Rotation paths and how fast each direction turns (degrees a step):
Each turn is a multiple of 5 degrees from 10 to 175, or 0.
Each row of a path follows its step; steps can be skipped.
path 1
step 2: [-15.1  10.6 -17.5  11.6   4.8 -21.3  -2.0 -19.3   6.5  -2.0   5.3 -39.0
 -14.2 -24.6 -15.9 -23.5  -4.6  -2.1  -1.9  -8.1   0.5  22.2  10.1  15.5
  -2.7  -8.1  11.9  11.1   0.5 -17.1   2.4 -16.5   9.0  -3.2 -26.2   2.1
   5.8  -1.3 -16.9 -25.2 -21.6  -0.3   4.6  19.6  -3.0   3.2  -6.0  -2.8
 -22.9 -26.6  16.8  -8.6  35.5 -13.2  11.1  11.6 -22.7 -15.8  -2.1  -6.1
 -14.6]
step 4: [ 13.6  -4.8 -16.6  -7.2 -13.2  -8.1  -5.3  -8.5  -2.4  -7.1 -19.3 -12.5
 -20.8   9.5  20.3   4.9  33.1  15.3  -8.3  20.4 -20.3  -4.8 -13.4 -11.4
   7.1 -32.5 -14.0  -5.7   4.6 -22.1 -16.7 -21.7  -5.0  -3.2  -0.8  35.4
  -9.7   8.0  10.8   6.2 -38.6 -26.0 -23.9   6.3   1.8   5.8  11.1 -12.8
   6.7  16.6  -6.3   6.4  11.9  20.9   1.6  -6.6   3.3   9.1   6.6   3.3
  -1.6]
step 5: [ -2.4   0.1  -5.0  -2.3 -20.7 -12.2   0.1  -0.1 -18.1  -9.3 -17.2  -8.2
  -8.6  11.8  13.2 -21.2  12.5   8.8 -21.0 -20.8  -2.5   1.3  -0.7 -24.7
  16.1   5.9   4.9 -33.3  -2.8  19.5   8.2  -2.0   3.6  31.7   4.4  19.1
 -16.0   4.4 -24.0  12.3  -9.1   5.4 -14.9  20.6  12.2   8.4  -1.4 -22.5
  -7.6  17.9  13.0   6.5  22.0   9.7  -0.1  13.3 -36.6 -15.1   3.3 -23.0
  13.9]
step 6: [  0.3  12.2  -5.0 -11.4  -3.4 -19.7  -0.4   5.3   4.3 -30.1 -23.2  -3.3
  23.0  -2.9   1.3 -22.0 -23.5 -12.4 -17.0  -3.4  11.5   6.3   8.3 -13.2
  28.1  -9.7   2.3 -25.0  -6.5 -12.0   5.5  -6.1  20.0  13.5 -36.6 -19.0
  17.7   0.8   2.4  10.8   6.4 -24.4 -10.3   7.9   4.8   4.6 -10.5 -28.0
 -12.8  -9.7  -4.3  -7.9 -19.2  11.4  26.8  -3.3 -22.7  -9.4 -22.4   6.9
  -9.0]
step 7: [  7.5  24.2  -8.1 -36.3  -4.5 -14.3 -14.7 -17.0  14.6  -5.5   3.3 -27.3
  13.6  -1.9  -0.8 -16.4   0.1  22.2 -17.0  -3.8  -4.6   1.1   8.7   4.4
   6.5   5.4 -21.1 -23.5 -10.6  -9.2  -4.3  -8.1 -27.8   1.9 -45.0  -6.6
  -5.9  -8.6  -6.4  11.3   0.2  -0.4   2.1  10.9  -3.6   2.5  -2.3  15.3
   7.2 -16.6   4.0   0.3  19.4   2.1  -8.5 -34.0  26.6 -12.4 -17.9  22.3
  -6.3]
step 9: [-20.1  -5.1   5.1  10.4 -11.0   6.3  10.6  -7.5  16.7   4.5  19.5 -25.9
 -22.7   3.1   9.0   8.3  23.8 -13.9   1.2  -8.5  31.3   8.4  21.6 -10.7
  26.9  -4.6 -10.9 -11.9  16.8   5.3 -14.1 -12.2  -3.3  18.0   1.7  -9.1
 -38.3  25.5  -9.8  12.0 -22.5 -24.5  -8.9  -5.2   9.2  -5.4   4.2 -19.5
  -2.6  -6.1  -3.1  -3.9   1.6 -13.3  17.6 -12.7 -21.4  25.5 -13.9   2.0
  -7.7]
step 10: [  0.3   3.3  -1.1  -2.3  -6.6 -20.0  -7.0  12.2  33.7 -21.0 -15.6  -6.0
  -1.7 -10.2  -4.5   7.6  15.3  13.8  -9.6   9.2  30.1 -18.7  -7.1 -22.3
   4.9 -13.9 -10.5 -15.9  19.7  12.2 -18.7  -1.1   4.2  12.3 -18.2  38.4
  -3.7   4.5  30.9  -4.1 -38.1 -11.1  -9.7   4.7   1.3  -5.3   1.7 -18.7
  24.3  16.8  -4.3   4.5   2.1   4.3   1.3   9.2  -9.2 -13.4  -8.4  21.2
  -1.1]
step 11: [ -6.3   8.2   4.9  -6.7  -4.1  -4.9 -21.0  -0.9   6.5   5.3 -21.3  -3.1
  -2.7  -2.1  10.6 -20.3  19.7  -7.0 -28.3 -26.6   9.3 -22.7  -3.4 -23.2
  24.3   1.7  14.1 -28.0   6.6   5.0   2.1  23.8  -4.9 -16.7  -2.9  28.2
  -2.9  -2.8  -4.4  -7.6   9.5   0.0 -23.3  15.0  -9.7  10.3   0.3   3.2
 -25.3  -5.5   4.8  -5.3  32.7  11.8  -3.4  -5.7 -17.6 -43.1   1.6   8.8
  -6.4]
step 12: [-21.0 -14.1 -16.4 -15.7  26.7 -29.3 -18.1  11.2   6.5  -2.2  -6.9   7.8
   0.1 -12.9  -1.3 -24.7  -4.2 -21.9   1.4 -12.2  -3.7   8.8  19.5  -8.1
  20.1   4.5  -9.8 -20.5   2.3 -36.6   8.4  20.7  13.2  22.1 -25.1 -19.7
  -9.0   2.1   4.4   5.4  15.2 -16.4 -13.1   3.7 -16.7   2.0   3.8  -9.9
 -25.8   9.5 -14.3 -18.2  11.1  17.8   0.4 -17.9  -4.5   4.3 -15.1  -3.2
  21.0]
step 13: [ -0.3   0.7  -7.1  -1.0  -7.2  -9.8  -8.5 -19.2  34.4  -2.7  38.0 -14.2
 -11.2   0.9   0.6  -6.5   0.1  17.8  -0.6 -17.7  -4.8  29.9   5.1   4.6
  24.2   1.2 -24.0  -4.0 -42.8 -31.9 -11.2  -8.7 -12.2  -7.0 -26.4   2.3
  -2.9  10.4  10.7   3.0  -4.3 -13.3  -2.8  11.2  -5.5 -10.6  -5.3 -12.7
   4.0  19.1   5.6   1.1  15.9 -10.6 -12.3  -3.6  11.4  -8.5 -33.0   7.8
   6.5]
step 14: [ -2.1 -27.7 -19.3  -1.8   7.6 -13.4   8.9   3.0  35.9  -0.5   7.2 -11.8
   9.6  12.2  12.5  -5.0  12.1  10.9  -8.4 -17.7  -0.2  18.6  10.2  -5.0
   5.9   1.7   0.5   6.2 -13.4  -3.6  14.9 -14.1 -11.8   1.2  -9.5   0.2
 -10.9  28.2   9.5 -11.0 -39.1  24.2   1.2 -21.4  16.4   3.3  18.0 -12.2
  11.4 -24.2  15.5   1.4  26.4  -5.5  -5.7  -2.5 -24.8 -30.6  17.7   5.6
  -3.8]
Directions:
[ -5.6   5.9   5.8 -11.3   0.6   0.5  -0.6   2.7  -6.9   2.0   0.9   7.4
   2.0   5.5  -5.1  -3.1   1.9   1.5  -5.8   1.0  -1.0  -0.9   3.7   4.4
   2.4  -5.6  -0.8  -5.1  -1.7  -0.4   3.1   2.0   3.0   8.5   1.2   7.2
   5.2   3.2   4.9  -5.7   8.4  -0.9   3.8   7.0  -2.2   2.7   0.1   2.3
  -1.9  -1.3  -6.2  -1.6  -4.0   2.0  -2.7   2.5  -5.3  -5.3  -6.8  -0.8
  -1.9]	65
[-0.1 -1.9  0.7 -0.1 -5.0  2.7  0.5 -4.6  2.6  0.6 -3.3  4.0  3.1 -4.7
 -1.7  6.0 -1.0  2.1  5.1  4.2 12.1 -4.4 -2.9  0.7  3.1  6.6  6.3 -0.8
 -5.4 -4.4  0.0 -1.1  3.2  5.4 -8.3  4.2  4.7  1.9  0.4  2.6 -0.1  6.2
  4.7  2.7  0.4  3.4  3.0  2.1  4.4 -6.2  6.0 -8.8  2.3  2.0  7.6  1.4
  0.1 -5.1  4.2  2.2 -8.1]	90
[ -0.1   1.6  -3.1   9.2  -2.1   5.2  -4.2   9.3   0.7  -6.3  -2.3  -3.7
   1.0   1.7   4.6  -1.7  -0.3   6.6   3.8  -1.9  -3.9  -2.0  -0.1   2.8
  -0.9   3.2   1.5  -4.4   3.2   6.5  -6.1   9.0  -3.6   2.0   4.4   4.0
   5.7  -1.0  -0.3   4.1   0.2   1.6   2.4  -0.1  -0.9   0.9  -7.4  -3.1
   1.0  -3.8  -2.1  -2.0  -1.6  11.8   4.7  -1.0 -10.2   0.5  -2.4   6.8
   0.7]	70
[-4.8 -2.7 -4.9 -5.4  5.5  5.5  1.3  0.6 -0.6  8.8  4.3 -2.0  2.2  3.3
  4.0  0.5 -0.9  3.6  7.0 -6.2  3.7  1.4 -3.6 14.1 -2.5  3.9 -3.5  0.6
 -1.9  1.4  5.1 -6.1 -6.3 -0.7 -0.9  0.3  0.9  3.0  1.6 -6.2 -8.4 -9.4
  0.6  0.2 -1.3 -1.7 -3.6  1.8  3.6  1.0 -5.3  2.5  4.4 -0.1  6.6  0.9
 -3.1  2.4  2.4 -1.1 -4.1]	65
[ -1.5  -5.6   3.8   0.3  -0.8   8.3  -6.6   5.9  -2.5   0.4   5.3   3.2
  -1.8  -2.2   2.1  -5.4   3.5  -0.8   3.6   7.0  -1.7   3.9   2.8   0.7
   0.3   3.0  -3.3  -3.2   1.6 -10.3  -4.3  -1.1  -1.8  -1.8   2.1   3.6
   5.2  -7.7  -1.5   1.7  -2.2  -0.4  -2.0   0.7   1.8   3.2  -0.7   2.0
   1.1  -4.7  -4.9  -7.8   5.9  -1.8  -0.9  -9.9   8.2   0.6  -2.6 -10.8
   3.8]	80
[  2.7   6.3   5.9  -2.8   1.7   1.3   3.2   7.7   7.7  -5.7 -10.1   2.2
   6.7   1.7   0.3   6.8  -1.2   3.9  -1.1   1.7  -2.9   2.2   2.4   2.5
   1.8   0.1   4.9   3.6   4.1  -5.3   4.9   1.3  -2.9  -2.2   3.8   2.8
   2.1   6.0  -2.8   4.5  -1.1  -1.7  -6.3  -0.3  -6.6  -7.6   0.4   5.9
   4.0  -2.6   1.6   7.1   7.2  -3.2  -3.3  -6.8   0.5  -2.4  -0.9  -1.9
  -5.4]	100
[ -2.2  -1.0  -5.4  -2.0  -4.8  -6.1   0.8  -2.5   2.0  -3.1  -1.6   0.9
   1.2  -0.3  -3.5   3.3   7.1   4.0   2.5   8.1   7.5   1.9  -4.3  -1.1
  -2.2  -4.4  -7.3  -2.1  -6.9   6.1  -0.3  -5.2  -6.3 -10.6   2.3  -2.0
   5.8   2.2   6.5   6.6   2.1  -0.3   0.8   0.8   0.0  -1.8  -4.3   0.2
   5.1   2.7  -5.4  -0.3  -0.5   6.3  -7.3  -1.8   6.5  -2.1  -6.6   3.0
  -1.4]	115
